In the rows, 128 means zero.
One turn sends every row of this set to another row. A few are shown first. Where does it send the rows asked after them?
Pel: [139 132  94 131 111 147 109 114 125 136 106 123 136 104 112]
tizer: [117 109 124 137 108 115 105 111 123  96 141 142 115  94 146]
Femuf: [129 117 104 130 122 109  98 123 122 112 138 147 106  77 131]
Devop: [140 133 100 128 106 147 110 121 156  94 120 133 135 119 134]
vevet: [157 134 104 149 132 109 113 133 129  99 113 123 135 111 118]
ref: [110 130 131 137 114 150  96 119 118 105 122 138 130 135 134]
ragos: [132 102 111 128 140 106 106 111 140 100 121 143 114 116 131]
barur: [118 107 112 134  87 116  95 113 113 104 132 143 132  99 123]
Nis: [145 147 127 148 121 115 118 138 147 119 120 136 133 114 142]
baram: [143 132 121 138  99 128 111 125 134  80  95 130 130  97 155]
zuv: [143 114 108 140  95 134 105 133  97 127 109 142 139  92 119]
lopel: [125 130 108 136 101 117  98 121 110 130  87 148 129 107 108]
Sav: [117 110  94 127 119 146 114 127 109 107  96 135 138 114 148]
zar: [121 138 124 140 141 154  89 136 114 113 119 147 120 105 133]
sok: [138 125  94 129 108 138 106 144 123 133 101 144 130 116 110]
Lom: [125 114 113 138 111 129  96 122 125 103 155 135 112  99 122]
Fiv: [153 148 124 118 119 115 100 132 115 112 125 143 119  89 152]
movot: [121 122 105 137 132 121  91 109 121 119  85 132 153  90 120]
peb: [128 127 119 115 121 151  81 120 104  97 103 122 131 115 131]
Tisov: [132 120 113 142  97  97 103 119 121 113 137 134 117  89 123]
vukub: [105 111 124 142 106 140  82 125 144 108 121 130 136 114 125]
Loboz: [143 111 122 132 124 106 113 124 135  88  87 154 125 113 140]
bip: [124 115 118 135 111 119 102 108 119 101  79 164 126  97 127]
vos: [133 114  98 148 148 137 115 135 135 101 101 132 123  93 136]
teluk: [121 122 124 123 121 150  87 147 113  98 104 144 136 122 139]
zur: [147 114 109 130 114 119  99 134 111 117 122 121 101 119 111]
morid: [142 135 100 130 112 121 107 119 130 126 110 144 106 120 102]
lef: [142 120 112 129 121 126 113 105 139  98 101 161 102 111 120]
Tagi: [158 125 109 121 116 139 116 104 126 101 109 121 108 115 126]
Bosu: [115 105 103 122 112 127  90 116 116 102 134 156 120  87 128]
saz: [142 141 116 125 135 153 104 120 117 114 105 134 124  81 147]
bag: [128 142 110 130 119 112  87 145 117 105  86 123 132  93 144]
zezu: [142 138 122 132 137 143 106 148 127 106 111 153 121  97 152]
suv: [149 117 107 124 111 131 118 130 138 102 109 141 107 134 123]
Vavun: [142 118 122 127 135 113  99 101 121  86  87 129 125 102 133]
Divag: [123 143  89 119 126 132  85 141 139 116 112 126 137 115 124]
Kuzo: [124 125 108 136 111 120  87 130 106 117 148 140 131  88 121]
vab: [127 131 126 137  91 120 115 116 139 127 125 127 129 107 153]
zame: [118 120 120 134 109 105  95 119 104 110 133 146 134  82 144]
gepul: [129 119 108 139 122 113 102 137 122 119  81 157 147  96 126]
zera: [121 132 128 141 105 123  98 136 132 109 112 128 149 140 131]
Gol: [128 132 125 136 117 120  90 107 132 103 111 109 145 127 122]
Tate: [131 126 122 123 133 136  67 138 120  94 122 147 128  95 124]
bufe: [143 128 100 127 106 118 112 124 105 103 107 124 150 131 131]
memag: [138 155 136 152 136 123 103 130 118 116 119 145 128  96 139]
relo: [129 145 142 150 111 119 110 112 124 109 123 137 137 126 142]
zeka: [141 145 120 148 130 122 112 107 146 120 113 120 138  94 138]
nokib: [128 103 111 138 121 119 112 108 125 111 106 164 152  90 138]

Lom -> Tisov
lef -> memag
And these:
ragos -> Fiv
Pel -> Gol
Divag -> bufe
Loboz -> zezu

One turn sends every row of this set to another row. A few are shown first. Where does it send the rows asked after them?
kidan: [130 116 137 130 130 111 133 103 121 138 128 119 101 140 145]
noned: [124 103 127 117 110 125 134 118 125 131 136 128  97 129 129]
vigub: [127 157 119 132 114 135 142 131 127 109 119 107 130 126 114]
Tudi: [130 115 136 161 127 138 125 134 137 161 127 127 147 147 126]
kovi: [129 159 120 134 119 128 139 124 126 110 120 108 117 126 123]
guvik: [119 126 133 128 120 130 130 101 139 144 137 117 104 138 155]
Lut: [113 134 120 126 158 138 133 134 136 114 127 144 148 138 122]
fel: [131 110 124 149 116 139 123 142 139 155 130 137 112 136 133]
Funez: [116 115 121 115 108 142 131 116 142 137 146 122 106 130 141]
Zegi: [131 115 130 156 126 131 122 134 136 160 126 134 113 142 142]
Makez: [127 159 121 136 119 134 142 126 127 110 119 104 136 129 113]
popa: [127 122 148 143 137 112 138  96 119 143 125 109 132 147 136]
bebu: [113 132 120 122 156 136 129 138 136 112 127 148 131 134 127]
Movun: [121  99 125 117 103 137 139 123 128 128 140 127 123 128 108]
Ziram: [125 115 149 141 125 128 143 103 119 140 130 109 159 147 114]
nikor: [130 119 137 161 129 130 124 130 134 164 125 128 131 146 139]
rin: [113 132 118 122 156 141 131 137 133 111 129 148 140 135 122]
lorib: [130 163 124 140 121 129 141 123 124 114 117 102 132 130 121]
pefis: [113 118 133 125 108 150 143 111 142 140 141 111 160 137 117]
Faked: [118 129 142 139 123 139 140  97 137 148 134 107 157 147 131]
gofu: [128 155 116 132 114 132 140 130 127 109 120 105 119 125 116]
nitot: [131 162 121 138 124 128 139 123 125 113 116 103 124 131 123]
sotem: [122 133 143 138 132 127 133  93 137 148 135 106 131 144 152]
zak: [122 104 138 128 111 140 144 118 127 131 137 116 155 135 101]
gobin: [114 137 125 130 166 132 129 129 136 116 123 143 135 141 131]
mur: [127 105 123 148 114 147 123 143 139 155 132 138 129 136 121]
bivu: [113 136 124 129 163 135 132 129 132 117 125 142 145 139 125]
Zisin: [113 135 120 126 160 131 129 131 133 114 125 146 129 138 133]
Robul: [112 113 125 114 101 153 137 118 143 136 148 121 133 127 119]
gari: [129 109 129 153 117 142 127 141 139 158 130 132 147 141 118]

gari -> Tudi
kovi -> gofu
Zisin -> bebu
And these:
Movun -> zak
pefis -> Faked

One turn sends every row of this set to another row. A few are shown first. Where does it send the rows asked after them?
Nusur: [101 141 154 135 146 138 136 149 107 115 139 100 104]
mimu: [128 104 157 132 129 124 144 115 109 126 128 107 136]
zeli: [ 91 149 156 132 140 139 125 143 125  94 133 105 116]
Lopiz: [115 132 148 134 142 148 137 144 125 136 131 143 109]
Romo: [116 128 125 119 138 142 127 153 125  96 157 112 105]
rebuk: [106 109 141 132 142  97 156 130 125 120 123 121 130]
favez: [137 104 123 135 144 129 136 126 119 103 132  92 133]
nuru: [137 126 133 161 111 122 127 127 119 118 130 117 122]
mef: [117 113 139 126 123 111 118 143 130 110 124 144 134]
tebes: [121 140 110 137 133  98 129 124 114 109 137 129 121]
Rerog: [139 131 132 113 135 139 119 108 130 105 153 126 118]
nifa: [133 135 125 110 117 132 139 128 109 127 153 122 138]
vodi: [131 138 151 107 110 124 148 139 131 118 131 134 122]
nes: [108 128 152 137 143 137 154 131 136 100 101 117 126]
kigu: [108 156 144 139 148 155 135 136 118 113 130 108 128]
vogoz: [ 99 131 141 126 146 133 153 113 121 100 148  89 126]
Toz: [131 134 150 139 130 108 130  98 118 101 125 124 105]
badev: [107 145 139 134 160 147 131 150 111 102 120 114 109]
Lod: [140 142 134 124 118 111 152 122 105 102 132 105 114]
guzu: [130 116 133 106 142 120 129 113 113  79 128 115 124]

zeli -> kigu
vodi -> Rerog
Toz -> nuru
And these:
vogoz -> nes
guzu -> mimu

One turn sends every row of this set to another row. A few are shown first. Where does it send the rows asked after them?
mas: [154 112 155 152 139 107 136 140 133 118 132  86  97 149 125 134 127 119
 118 142 152 111 154 122 177 115 121  95 133 122 124 129 117 132 109 142
 144  97 150 129 106  94 120 110 139 128  80 105 125 180 139 121 146 122
 145 102  98 137]
nubu: [154 106 140 140 130 106 138 141 139 104 143  92 110 142 123 126 132 121
 133 146 161 132 134 127 164 112 118 109 147 139 125 120 105 118 108 135
 134 120 131 123 111  84 119  99 134 125  75 120 116 183 139 124 159 126
 134 124 105 139]
tikip: [138 102 144 169 107 134 140 141 133 123 110 129 118 136 129 123 157  84
 128  94 117 135 150 136 137 111 111 143 168 115 118  99 155 108 105 136
 114 144 156 132 116 106 111 128 159 124 124 111 148 142 114 151 141 145
 137  76 119 148]
pamav: [132 101 148 156 108 138 143 133 133 127 111 129 117 141 128 126 159  83
 124  96 109 140 152 130 134 109 121 145 163 118 110 106 157 108 102 145
 120 140 158 128 111 109 114 123 156 119 123 116 154 145 117 153 138 150
 142  68 118 148]
nem: [151  93 155 126  95 107 158 116 132 149 123  81 105 122 145 119 114 131
 127 153 170 138 141 120 168 112 136 134 141 133 111 116 130 110  99 136
 144 134 155 122  80 106 130 105 123 135 108 117 145 179 157 136 148 140
 158 101 129 133]
zumid: [137 102 147 168 107 134 140 142 134 125 107 128 120 136 130 123 157  85
 127  95 116 133 151 135 139 113 112 141 165 112 117  99 156 109 104 137
 116 141 161 131 113 109 110 129 155 123 124 106 150 141 115 148 141 146
 139  73 120 147]
sepav: [154 103 147 134 121 100 144 133 149 109 133  89 117 139 135 126 129 124
 132 150 164 133 133 128 166 104 120 115 155 142 121 121 103 120 101 136
 137 123 140 116 100  90 123  99 125 121  80 117 118 186 138 116 163 135
 147 116 115 128]
Zozo: [139 101 147 166 105 132 140 139 135 126 106 127 120 134 134 125 156  85
 126  95 116 133 151 137 140 108 113 143 166 114 117  98 156 109 102 136
 117 141 163 130 110 110 112 128 155 123 126 106 154 143 114 148 142 148
 143  71 121 144]
Neza: [139 102 146 166 103 131 143 138 136 124 106 127 122 133 133 121 155  85
 127  97 118 135 148 137 137 110 113 146 171 116 114  98 152 107 101 135
 115 145 161 128 111 110 111 128 152 123 125 107 151 144 114 148 143 149
 141  73 123 144]
toli: [151  97 135 133 111 123 147 138 115 135 151  89 101 127 119 115 119 129
 137 146 171 144 132 115 159 128 130 129 134 134 115 113 128 100 111 136
 132 138 127 131 105  91 126  97 141 140  96 127 129 172 157 153 146 126
 130 125 115 154]
lar: [153 102 140 144 119 127 144 140 103 145 150  87  90 134 115 121 115 129
 127 142 164 127 144 112 166 134 130 120 120 122 118 117 138 107 113 142
 139 121 135 139 105  94 125 105 148 144  98 117 134 169 157 156 134 116
 133 115 108 159]
nav: [133  98 145 155 105 137 145 133 136 125 112 128 119 140 128 126 159  84
 127  97 112 141 150 130 133 106 121 148 165 121 109 106 155 106 101 146
 121 142 157 126 113 109 114 124 156 118 125 116 154 145 116 149 142 151
 143  70 119 146]
Denar: [134  99 146 156 108 138 142 136 135 126 114 127 116 141 125 127 159  84
 125  97 111 138 152 131 133 108 120 148 163 120 110 105 157 107 103 144
 121 139 156 129 114 108 113 122 158 120 125 115 152 143 117 152 140 148
 143  69 116 149]
falo: [150 134 143 150 123 114 136 122 127 132 137  82 116 146 159 127 116 113
 113 145 158 103 147 121 184 109 123 107 128 122 116 118 140 117 101 145
 160 121 181 121  97 117 119 118 133 131 117 109 142 190 154 121 148 127
 163 101 125 129]
remed: [149 138 138 156 133 124 128 134 115 130 151  86 110 150 143 128 119 111
 113 139 154 100 149 117 181 118 119 101 119 116 120 118 142 112 107 148
 158 116 169 131 109 109 118 116 146 136 110 111 136 187 154 135 142 114
 150 109 116 142]
komob: [154 110 143 150 139 111 134 144 132 111 143  89 101 148 119 129 132 120
 126 143 156 121 143 123 170 117 119  99 135 130 128 125 112 122 112 141
 138 104 136 130 113  87 120 104 142 129  75 114 119 182 139 127 151 120
 135 117  99 143]
Babi: [138 101 144 164 104 132 141 140 138 124 107 129 124 134 132 122 157  86
 129  97 118 139 147 137 136 110 112 145 171 115 116  98 154 105 103 135
 115 148 159 127 111 107 113 126 153 122 125 110 150 143 114 147 143 150
 139  76 123 146]
zemer: [154 105 155 136 121  95 146 124 151 118 120  84 111 139 143 130 128 123
 126 152 160 123 142 128 172 101 124 108 149 134 121 124 107 128 100 136
 143 113 155 115  91  97 122 104 122 122  84 110 127 188 141 107 159 138
 156 102 116 122]
vazu: [150 125 128 137 112 112 141 126 139 113 151  86 133 135 158 119 125 115
 131 149 168 129 122 126 171 106 118 121 148 140 116 111 125  97  99 139
 147 151 157 113 104 104 118 104 126 125 109 127 130 193 153 125 162 134
 148 128 135 133]
nefo: [150 127 138 139 113 111 143 120 140 127 136  83 127 139 164 124 121 115
 123 150 162 118 134 126 177 101 124 116 144 131 113 114 130 108  95 141
 156 137 177 113  93 115 121 111 127 126 117 116 136 194 156 119 157 134
 161 110 135 124]
doko: [133  99 144 153 107 137 142 134 135 123 111 128 120 140 127 127 159  83
 127  98 112 143 149 131 133 108 119 150 165 121 110 105 156 104 103 143
 120 144 156 126 112 108 112 123 156 119 123 116 152 145 117 150 141 150
 142  71 119 148]
zer: [134  99 144 155 108 138 144 135 133 124 115 128 118 138 125 126 159  82
 126  97 111 142 149 130 133 107 120 148 165 119 110 104 155 107 103 145
 120 143 155 129 115 107 112 123 159 120 125 118 152 144 116 152 140 148
 140  72 118 148]
fupu: [152  98 159 136 107 109 153 119 122 158 120  81  93 129 140 123 108 129
 119 151 164 122 156 117 174 117 138 124 128 120 112 120 140 120 102 141
 149 116 164 128  79 109 129 112 130 140 109 107 148 174 159 137 137 131
 158  92 122 137]
Bifog: [150 129 120 145 123 122 133 140 123 111 165  92 126 142 143 120 128 113
 132 143 165 126 122 123 168 115 114 117 139 137 117 112 127  96 106 138
 145 146 147 123 117  98 117 101 139 129 104 128 121 190 153 138 157 124
 135 134 123 144]
losol: [151 104 154 145 118 122 146 131 107 155 135  83  86 135 124 124 111 126
 119 142 159 116 157 114 176 128 132 117 117 117 117 120 143 121 109 144
 146 108 154 138  92 105 127 111 144 146 104 109 143 170 156 147 129 120
 148 100 108 151]
modib: [154 109 159 146 133  99 142 129 142 123 121  83 104 145 137 132 126 121
 118 147 155 112 153 126 177 105 124 100 140 125 123 127 116 134 102 140
 148  99 159 122  94  99 125 112 132 126  85 105 132 184 139 111 151 130
 155  97 107 128]
Zikig: [150  90 142 124  99 113 155 127 129 138 137  84 108 121 135 115 117 131
 138 151 176 150 129 120 160 116 130 137 146 140 111 112 126 101 102 133
 135 145 137 123  90  94 128  96 125 136 101 127 133 177 158 143 151 137
 144 119 127 142]
vosu: [137 101 143 166 105 133 141 141 134 122 110 129 120 134 130 121 159  84
 130  96 117 136 149 136 135 112 111 143 169 118 115  98 154 106 104 135
 113 146 157 130 114 106 112 125 157 124 124 110 148 142 114 150 145 146
 137  77 123 147]
gele: [148 135 124 154 135 129 128 142 113 117 164  89 115 149 135 123 124 112
 123 139 158 110 136 118 173 123 116 106 125 125 122 116 135 104 110 144
 149 128 153 131 119 100 117 108 149 134 105 120 128 186 154 142 148 113
 136 127 113 150]
suga: [134 100 147 155 106 137 144 132 138 126 110 126 118 142 128 127 158  83
 124  96 111 140 149 130 135 106 121 148 165 119 109 104 156 107 100 144
 123 143 159 126 112 109 113 124 158 120 126 114 153 144 117 150 139 151
 144  68 121 148]

suga -> pamav
modib -> mas
And these:
fupu -> losol
remed -> gele

